Each row is where one point has got to under a steady rotation. How many ticks took it there?
The counts run from 0 to 593.
[ 0.68  0.31  5.63  0.21  0.95  1.33  2.29  2.64  2.06  1.86 -2.70  4.09
 -2.37 -5.70 -0.88 -2.81 -0.02 -2.60  1.82 -0.47  0.91 -0.73  2.13  3.87
  0.81 -3.10  0.19 -2.53 -3.55 -0.98 -2.00 -3.19 -0.34  1.82  2.17 -4.99
 -1.16  0.37 -0.38 -1.61  1.83 -0.61 -2.34  1.61 -1.72  0.38  3.62 -4.29
 -0.01  2.33 -0.24  5.32] | 257
[-1.63 -0.17  4.40 -0.06  0.81  2.45  1.24  3.30  2.81  1.91 -0.41  2.11
 -3.97 -6.00 -0.34 -1.93 -1.68 -3.00  0.44  2.40  1.51 -2.26 -1.43  4.46
  2.41  0.60 -1.43 -3.43 -2.66 -0.56  2.12 -0.01 -1.46  2.31  1.28 -5.42
  0.46 -0.58 -2.45 -3.02  3.19  0.78  1.27  2.30 -0.98 -2.29  2.30 -3.07
 -1.02  2.62 -1.69  5.23] | 365
[-0.05  1.98  2.95  2.09  0.50  3.36  1.32  3.26  1.34  3.19  1.93  4.43
 -4.48 -4.05 -0.45 -0.86 -1.81 -2.94 -0.94  0.98  0.38 -3.44  0.44  1.62
  4.06  1.41 -2.73 -2.89 -0.01 -1.17  1.13 -2.39  0.05  3.06 -0.61 -4.03
  0.29  0.00 -0.36  1.21  2.83  0.36 -0.60  1.62 -0.62 -1.98  2.86 -4.64
 -1.65  2.32 -0.42  6.53] | 267
[ 0.26 -0.28  2.28  0.16 -0.01  1.48 -2.57  2.83  1.70  0.21 -0.30  0.64
 -5.61 -5.39  0.28 -2.97  0.04 -0.99  1.61 -0.23  1.37 -1.61  0.55  3.77
  4.17  0.33 -0.64 -2.96 -6.24  1.84  2.96 -0.43  0.46  2.90  3.48 -2.19
 -1.89  1.65 -0.43 -0.30  1.79 -0.02 -1.50 -1.48 -1.16 -2.79  4.49 -4.85
  0.67  2.99  1.97  3.28] | 223
[ 0.78  1.52  5.38  0.29  0.70  3.02 -2.61  3.28  3.25  0.39 -0.42  0.75
 -4.67 -4.75  1.86 -4.50  0.14 -3.11  3.22  3.99  2.30  1.55  0.47  1.07
  2.17 -0.75 -2.34 -1.19 -4.30 -1.41  1.23 -3.61 -1.19  3.23  0.79 -2.68
 -0.67  0.36  0.31  0.22 -0.87 -0.56 -0.47  1.42 -4.00 -1.84  3.47 -0.81
 -2.25  0.97  3.30  1.83] | 480
[ 0.09  1.12  5.29  0.01  0.03  4.03 -4.00  4.09  2.30  2.56 -0.46 -0.67
 -4.10 -7.15 -0.69 -2.06  1.02 -1.70  1.05  0.54  1.63  0.52  1.03  3.94
  5.77  0.75 -3.04 -2.08 -2.47 -0.73  4.28  0.90 -0.46  0.51  0.27 -1.90
 -0.31 -0.13  1.98  1.00  2.44  0.09 -0.83  0.94 -0.97 -2.70  0.78 -2.70
 -2.93  3.52  1.64  0.09] | 139
[-1.68  3.34  1.72  2.37  0.62  3.61 -0.56  2.74  2.34  0.79 -1.74  3.62
 -4.06 -6.50 -0.22 -1.03 -2.30 -3.26  0.02  2.36  1.45 -1.60 -0.11  4.27
  5.20  0.97 -2.04 -2.46 -2.04 -0.96  0.98 -1.63 -0.57  2.24 -2.33 -2.51
  4.05  0.37 -0.59  1.41  4.10 -0.28 -1.62  0.51  1.62 -1.25  1.43 -3.58
  1.20  4.62  0.77  1.56] | 456
[-0.32  2.31  3.36 -1.34 -0.29  1.51 -1.19  1.96  1.99 -1.33 -2.24  3.02
 -3.92 -4.74  1.43 -4.24 -0.21 -0.48  2.20 -0.83 -0.24 -0.93  2.94  3.30
  4.27 -0.37 -1.68 -3.22 -6.67  0.31  0.46 -1.32  1.69  2.87  2.27 -3.19
 -3.16  1.58 -1.48  0.55  0.28  0.31 -2.32  0.87 -0.06 -0.14  4.29 -2.87
  0.22  4.19  2.08  1.47] | 498
[-2.30 -0.41  4.31  0.05  0.76  2.49  1.79  3.76  2.12  1.20 -0.29  1.69
 -2.29 -4.09  1.99 -3.99 -0.53 -3.47  3.39 -0.84  1.89  0.56  2.86  2.07
  5.00 -2.33  0.03 -1.57 -3.69 -1.38  2.00 -2.43 -0.03  2.60  1.73 -1.84
 -3.26 -0.77 -0.29  2.06  0.52  2.17 -0.93  1.92 -0.66 -1.88  2.24 -5.26
 -3.13  3.93  2.14  2.43] | 591
[-0.43  0.18  4.41  0.33 -2.35  4.91 -0.71  2.93  2.65  1.52  0.95  0.63
 -2.70 -4.71  0.29 -3.06 -0.10  1.07  3.53 -0.78  1.33 -1.48  1.77  2.05
  2.95 -0.36 -2.89 -1.79 -4.15 -1.31  1.82 -1.35 -0.47  5.13  4.16 -4.20
 -3.65 -0.22  1.16  1.37  0.60 -2.49 -2.02  0.87 -4.47  0.28  3.85 -3.61
 -1.24  2.30  0.18  1.17] | 52
[ 1.55  0.27  3.86  0.93 -1.24  3.43 -2.51  4.56  3.05  3.65 -3.86  0.86
 -2.56 -5.83  0.39 -2.08  0.93  0.31  3.23  1.51  1.45 -1.21 -0.23  3.28
  4.81  1.58 -3.83 -1.91 -3.50  0.48  1.42 -0.02 -3.51  2.63  1.19 -4.23
  1.85 -0.29 -0.92  0.95  4.43 -0.37 -2.28 -0.76 -1.88 -0.79  3.09 -0.51
  1.02  2.47  1.71  0.47] | 568
[-1.26  1.16  5.98  0.63 -0.31  6.19 -0.99  2.46  2.70  1.68 -1.87  0.63
 -0.23 -6.05 -0.70 -2.62  1.33 -2.47  3.23 -1.03  0.72  0.91  2.42  3.25
  2.62 -3.08 -2.25 -2.33 -1.71 -3.01  1.12 -0.94  0.31  2.17  0.09 -3.32
 -1.93 -2.97  2.08  2.71  0.39 -0.66 -2.30  1.50 -2.07  0.80  2.82 -2.76
 -2.45  4.14  1.38  0.76] | 244
[ 0.51  0.15  4.04  0.96 -2.07  3.40 -2.50  3.86  3.82  3.02 -3.40  1.28
 -2.66 -5.32  0.85 -1.34  0.85  0.68  3.41  1.67  1.28 -2.27  0.29  2.12
  5.55  0.85 -4.55 -1.80 -2.92 -0.42  1.23  0.09 -2.38  4.13  1.23 -4.38
  1.54 -0.43 -0.57  2.08  3.72 -0.31 -2.18 -0.23 -2.31 -0.22  2.60 -0.58
  1.00  3.76  0.64 -0.42] | 567
[-0.14  1.95  3.06  0.47  0.42  3.49 -0.73  4.03  2.42  0.02 -3.56  3.85
 -4.32 -6.05  0.46 -1.33 -0.53 -1.54  0.63  3.09 -0.85 -1.56 -0.41  3.69
  4.84  1.27 -2.97 -3.12 -1.09  0.02  1.28 -1.74 -1.53  2.68 -0.07 -5.45
  3.23 -1.64 -0.91  1.03  4.57 -0.65 -1.99  1.17 -1.52 -0.53  0.51 -1.37
  1.62  4.17 -0.99  2.08] | 186
[ 0.08  2.07  4.31  1.87  0.61  5.43 -2.20  3.65  1.18  1.40 -1.74  0.72
 -4.42 -4.90  0.03 -3.81  2.54 -2.26  2.48  0.00 -0.71  0.19  1.09  4.54
  2.49 -2.01 -1.65 -1.67 -1.58 -0.60  3.13 -0.88 -1.32 -0.34  2.65 -4.71
 -0.61 -2.78  1.98  1.75  1.17 -0.05 -3.70  0.18 -3.16 -1.23  2.21 -2.95
 -1.60  1.26  3.88  3.17] | 239
[-1.99 -0.31  3.86  1.54 -0.30  4.61 -0.34  1.70  0.47  1.78  2.18  4.00
 -3.63 -4.77 -0.33 -2.86 -2.25 -4.45  2.96  3.17  1.05 -1.05 -0.33  2.29
  2.61  2.08 -2.68 -2.91 -3.20 -0.88  1.46 -4.23 -0.95  3.75  0.11 -5.10
  0.70 -0.16  0.14 -2.39  1.19 -2.06 -0.69  2.33 -2.67 -1.09  1.46 -1.21
 -0.83  3.09  0.50  3.51] | 371
[ 1.75  3.59  3.83  1.93 -0.16  3.75  0.33  1.03  2.01  2.31  0.49  2.71
 -4.47 -5.14 -1.23 -0.36 -0.77 -2.66  0.26 -1.02  1.11 -2.74  3.05  0.62
  2.40  1.44 -3.02 -3.82 -0.40 -1.13 -1.83 -1.34  0.09  3.36 -0.93 -3.60
  0.89 -0.65  0.33  2.46  2.25 -0.22 -2.84  1.03  0.40  0.02  5.93 -2.96
 -1.77  2.83  0.08  6.03] | 440
[ 0.59  1.64  4.31  0.91 -2.03  3.07 -1.84  1.21  3.67  3.31 -0.89  1.40
 -1.84 -3.23  0.64 -5.30  0.20 -2.99  2.73  0.97  2.55  0.65  2.56  2.93
  2.37  0.12 -4.53 -2.24 -4.64 -2.27 -0.19 -3.43  1.72  2.01  0.52 -4.08
 -1.25  1.02 -0.25 -0.17  0.83  0.71 -1.22  0.35 -3.33 -0.93  6.22 -0.35
 -0.50  1.78  3.42  2.25] | 577
[-1.37  1.62  5.04  0.75 -0.10  3.21  2.38  2.46  2.72  2.38 -0.64  4.73
 -1.47 -4.73 -0.51 -2.25 -1.72 -1.79  0.85  0.24  0.21 -2.97  2.04  1.58
  3.18 -0.12 -1.94 -3.20 -2.03 -1.90 -0.90 -2.37 -0.68  3.44 -0.86 -5.75
 -2.86 -0.70 -2.05 -0.09  0.93 -0.48 -0.51  3.94  0.60  1.02  3.19 -2.78
 -1.98  3.58 -1.91  3.77] | 262
[-1.39  1.95  2.96  2.15  1.84  5.25 -0.13  2.23  2.45  0.13 -1.28  4.36
 -4.03 -5.59  0.34 -1.18 -0.55 -4.16  2.88  0.78  0.21 -1.92 -1.16  3.45
  0.09 -2.76  0.21 -2.72 -3.05 -1.06 -0.82 -1.46 -1.61  2.07  0.44 -3.15
  0.43 -0.58 -0.14 -0.32 -1.02  0.47 -2.42  1.85  0.88 -0.12  3.67 -4.75
 -0.37  3.29  3.10  6.09] | 448
[-2.95  1.07  2.06  1.12  0.62  5.24  0.88  1.70  3.69 -1.98 -2.01  4.24
 -2.18 -4.86  2.79 -1.05 -1.22 -3.56  0.71  1.16  1.45 -2.20  0.94  3.88
  2.34 -1.36 -0.67 -2.77 -2.88 -1.49  0.94 -0.17  2.27  1.96  0.34 -3.97
  1.29 -1.48 -0.81  1.13  1.18  2.59 -1.36  1.42 -0.43 -1.67  2.88 -4.99
 -1.02  4.34  1.55  4.35] | 177
[-1.18  1.41  2.52  2.09 -2.81  5.37 -2.56  1.13  1.59  2.53  0.56  1.94
 -3.26 -2.80 -0.08 -2.66 -0.38 -0.23  1.35 -1.31  0.65 -2.84  2.79  3.36
  4.90  2.63 -5.03 -4.00 -3.45 -0.55  2.13 -0.21  1.45  1.01  0.89 -4.97
 -1.71 -0.69  0.40  1.45  1.08 -0.42 -3.65  0.61 -0.50 -0.33  4.09 -1.84
 -0.96  3.53  2.41  2.14] | 231
[ 0.02  2.04  3.24  0.23 -0.81  4.16 -0.21  1.03  3.82 -1.17 -1.33  1.42
 -3.66 -5.79  1.09  0.19 -1.19 -2.48  1.87  0.28  1.73 -0.67  1.64  1.48
  4.03  2.07 -2.91 -3.86 -0.63 -1.53 -1.25 -0.77  0.77  5.51 -0.47 -1.94
  3.87 -1.93  0.75  3.22  3.50 -0.47 -1.98  0.61 -1.03  0.44  4.24 -1.77
 -0.27  5.39 -2.09  1.69] | 9
[-2.32 -1.30  3.29  2.38 -0.88  4.76 -0.26  1.46  1.51  1.96  1.03  3.88
 -3.46 -3.41  0.12 -2.55 -2.16 -4.38  2.77  2.82  1.70 -2.21 -0.51  2.92
  2.27  0.98 -2.40 -2.53 -3.06 -1.09  1.14 -3.92 -0.65  2.99  0.47 -6.23
  0.64 -0.52 -0.55 -2.06  0.93 -1.22 -0.76  2.09 -2.99 -1.06  2.43 -2.44
 -0.11  2.46  0.73  4.31] | 370
[ 0.93  0.85  4.59  1.64  1.12  4.89 -2.49  4.27  2.05  1.30 -0.65  2.65
 -5.74 -5.64  1.71 -0.51 -0.11 -2.94  2.51  4.12  1.72 -1.62 -0.01  0.12
  5.17  2.75 -2.92 -1.57 -1.09  0.23  1.28 -1.48 -3.93  3.03 -0.51 -4.02
  2.12 -0.46 -0.32  0.44  2.40 -1.26 -1.53  0.85 -1.73 -1.99  1.03 -0.75
 -2.48  1.92  1.60  2.73] | 377
[ 0.02  0.52  5.83  0.15  0.97  0.91 -2.61  0.71  2.38  2.24 -1.00  0.82
 -4.58 -5.03  0.14 -5.18  0.57 -4.76  3.81  2.27  1.53  1.08  0.99  2.35
  3.47 -1.33 -2.84 -2.78 -4.99 -0.48  0.66 -2.49  0.33  1.96 -0.12 -2.89
 -1.59  0.84 -0.35 -0.80 -1.18  1.82  0.08  1.86 -0.82 -1.58  4.40 -0.19
 -0.56  3.83  3.90  1.88] | 306
[ 1.60  2.06  3.87  0.95 -1.54  3.26 -2.04  3.80  2.65  3.89  0.27  1.22
 -5.23 -4.18  0.14 -2.94 -1.18 -2.41  0.97  2.64  2.92 -0.63 -0.14  3.48
  3.94  3.45 -4.88 -2.30 -2.50 -1.29  1.43 -2.28 -1.87  0.93  0.87 -3.35
  2.66  0.24 -0.27 -1.29  3.33 -0.67 -0.84  0.38 -3.20 -2.85  3.82  0.44
 -1.03  0.63  0.96  3.24] | 474
[-0.38  2.75  2.68  1.07  1.71  3.50  1.90  2.36 -0.05  1.61  0.10  2.92
 -2.31 -5.12 -0.46 -4.13  0.15 -4.10  1.67 -0.13  0.57 -0.32  2.73  1.98
  1.28 -0.67  0.05 -3.57 -3.15 -1.36 -0.02 -4.42 -0.76  3.28  0.85 -4.16
 -2.39 -0.10 -0.99  0.15  1.77 -1.63 -2.71  0.69 -1.36 -0.61  5.51 -4.21
 -2.67  1.53  2.40  4.94] | 162
[-0.04  1.76  5.53 -0.90  0.41  2.59  1.27  1.69  2.85 -1.01 -1.25  1.58
 -4.56 -6.10 -1.00 -3.49 -0.71 -3.77  0.92  0.66  2.21  1.36  2.25  4.72
  0.85 -1.92 -0.51 -2.55 -1.83 -2.37 -1.30 -3.78  1.21  2.52  1.79 -2.94
  1.68 -1.62  2.38  0.24  1.95 -1.64 -1.88  1.80 -3.32  0.09  3.73 -3.79
 -0.11  3.91 -1.94  3.23] | 528
[-1.00  2.20  3.01  1.25  2.70  2.63 -0.03  2.42  1.48 -1.95  1.41  2.90
 -5.56 -6.49  0.80 -2.29 -0.29 -4.90  0.14  3.88  0.05 -1.88  0.13  0.89
  2.49 -0.64 -0.86 -2.82 -1.88  0.21  2.41 -0.79  0.84  4.20 -0.49 -4.86
  0.37 -0.12 -0.82  0.28  0.99  0.57  0.48  1.63 -2.61 -2.83  2.81 -4.21
 -1.15  2.27  1.18  5.17] | 271
[ 1.31  2.97  5.17 -0.93  1.48 -0.02  1.65  3.22  3.26  1.74 -2.10  1.17
 -3.95 -7.49 -0.91 -3.70  0.36 -1.64 -0.68 -0.55  1.74  0.44  3.42  3.30
  2.58 -2.72 -1.30 -2.54 -1.22 -1.87 -0.57 -0.76  0.84  1.67  0.93 -2.84
  1.12 -0.86  0.78  1.14  4.47  1.48 -1.00  1.86 -2.13 -0.99  3.96 -3.62
 -0.66  2.69 -1.13  3.45] | 253
[ 1.25  1.28  4.30  0.86 -0.51  2.02 -2.52  2.41  3.16  3.07 -0.78  1.41
 -4.86 -3.96 -0.30 -2.66  1.95 -2.43  0.26  0.40 -0.34 -1.35  2.19  2.50
  6.87 -0.66 -4.21 -2.08 -1.76 -0.15  2.91  0.84  2.01  0.03 -0.53 -3.44
 -2.26 -0.21  0.50  2.36  1.48  3.47 -0.40  0.80 -0.40 -3.02  2.32 -2.69
 -1.95  4.00  2.58  2.98] | 410
[ 0.80  1.90  3.51 -0.06  0.11  3.51 -0.79  3.23  1.73  0.36 -0.17 -1.32
 -4.36 -5.98 -0.22 -2.35  1.14  0.32 -1.16 -1.43  0.90 -1.69  3.39  2.18
  3.85  2.61 -2.34 -4.33 -2.15 -0.40  3.03  1.42  0.82  2.61  2.16 -4.40
 -1.66 -1.93 -0.36  1.36  3.76 -0.73 -1.98  0.42 -1.86 -2.00  5.23 -2.68
 -3.44  2.44 -0.51  2.73] | 331
[-1.11  0.80  3.84  0.50 -0.15  7.04 -1.95  1.48  3.08 -1.69  0.61  3.41
 -2.76 -6.81  1.87  1.99 -1.70 -3.35  2.06  1.81  1.64 -1.84  0.90  0.85
  3.82  2.01 -2.93 -3.71 -2.55 -1.38  0.49  0.67  0.76  4.65 -1.41 -2.63
  1.53 -0.03  0.40  0.89  0.99  0.10 -0.86  1.79 -1.03 -0.76  1.94 -2.50
 -1.97  5.66  0.19  1.93] | 278
[ 0.57 -0.82  4.30  1.16 -0.36  4.97 -1.12  3.60  4.63  1.19  0.45  0.35
 -4.16 -5.59  2.84  0.55 -0.42 -3.17  4.33  1.75  3.60 -1.25 -0.92  0.86
  3.22  1.17 -2.01 -1.39 -1.82 -1.14  1.83 -0.11 -2.55  4.55  2.19 -1.01
  1.87 -1.38  0.63  1.33  1.44  1.45 -0.96 -0.04 -3.68 -2.75  3.78 -2.82
 -2.55  2.32  1.65  4.05] | 381
[-1.36  1.72  1.41  1.75 -1.19  2.70 -2.20  1.73  2.37  2.49  1.52  0.95
 -5.25 -3.02 -0.73 -4.19 -1.21 -2.75  1.44  1.12  1.44 -1.45 -1.73  5.82
  3.40  0.15 -2.98 -2.54 -4.62 -0.56  3.16 -1.58  1.04  1.61  1.62 -2.48
 -1.13  0.60 -0.64  0.06  0.34  0.90 -0.55 -0.31 -0.68 -2.73  5.87 -2.97
  0.55  3.34  3.02  4.38] | 128
[-0.48 -1.12  3.49 -0.28  0.54  3.15 -0.56  3.46  3.61  0.31 -2.06 -0.55
 -2.35 -6.11 -0.31 -2.29  0.60 -4.02  2.19  3.32  1.09 -0.17 -2.12  4.04
  0.79  0.60 -1.34 -3.55 -1.98 -1.01  2.42 -1.58 -1.35  4.54  1.31 -5.54
  1.01 -2.31 -1.63 -1.35  3.36 -0.28  0.33  0.14 -3.97 -1.11  4.14 -1.35
 -0.37  3.22 -0.91  3.07] | 192
[-0.28  2.03  2.56  2.07 -0.22  5.58 -2.44  3.08  3.51  0.43  0.83  3.12
 -5.37 -5.55  1.33  1.38 -2.27 -1.89  0.97  1.43  2.20 -3.07 -1.40  3.41
  4.19  1.79 -2.96 -2.43 -3.00 -0.73  1.54  1.27 -0.70  1.50  0.01 -1.17
  2.53  0.77  0.57  0.27  0.48  0.98 -0.74  0.90  0.71 -2.50  2.67 -3.53
 -1.10  3.50  1.48  3.98] | 553
[-1.95  1.27  2.65  0.15 -0.92  4.23 -2.53  1.90  1.60  0.38 -0.32  1.26
 -2.69 -7.17  0.01 -2.74 -1.33 -1.86  4.53  1.44  1.14 -0.04 -0.16  3.36
  4.41  0.30 -3.77 -3.02 -4.02 -0.43  1.74 -1.57 -1.54  5.13  1.14 -2.70
  3.09  0.77  0.92  0.53  2.10 -2.00 -1.97  0.26 -2.60  0.08  1.56 -1.75
  1.95  4.89  1.13 -1.32] | 563
[-1.45  2.31  2.65  0.13  0.94  2.45  2.07  4.44  2.00  2.31 -1.64  4.47
 -2.42 -4.81 -0.68 -1.97 -0.50 -2.56  1.15 -1.89 -0.72 -1.46  1.06  5.31
  4.64 -1.61 -1.48 -2.38 -0.95 -2.43  1.20 -1.29 -0.41  1.11  2.19 -2.27
  1.72 -1.08  0.27  2.51  4.29  2.50 -1.79  1.55  0.48 -1.28  1.52 -5.55
 -0.31  4.35  0.39  4.14] | 77
[ 0.68  1.87  5.17  0.81 -0.21  2.77  1.28  3.18  2.48  4.80 -2.38  1.87
 -1.95 -6.02 -1.76 -1.81  0.41 -1.91  1.43 -2.80  2.12 -0.09  3.86  3.44
  4.30 -1.09 -2.11 -1.97  0.15 -2.27 -1.01 -1.28 -0.70  1.41  0.80 -2.39
  1.90 -1.76  1.49  2.80  4.80  1.22 -3.46  0.87 -0.89 -0.23  2.89 -3.89
 -1.55  3.76 -0.73  2.67] | 250
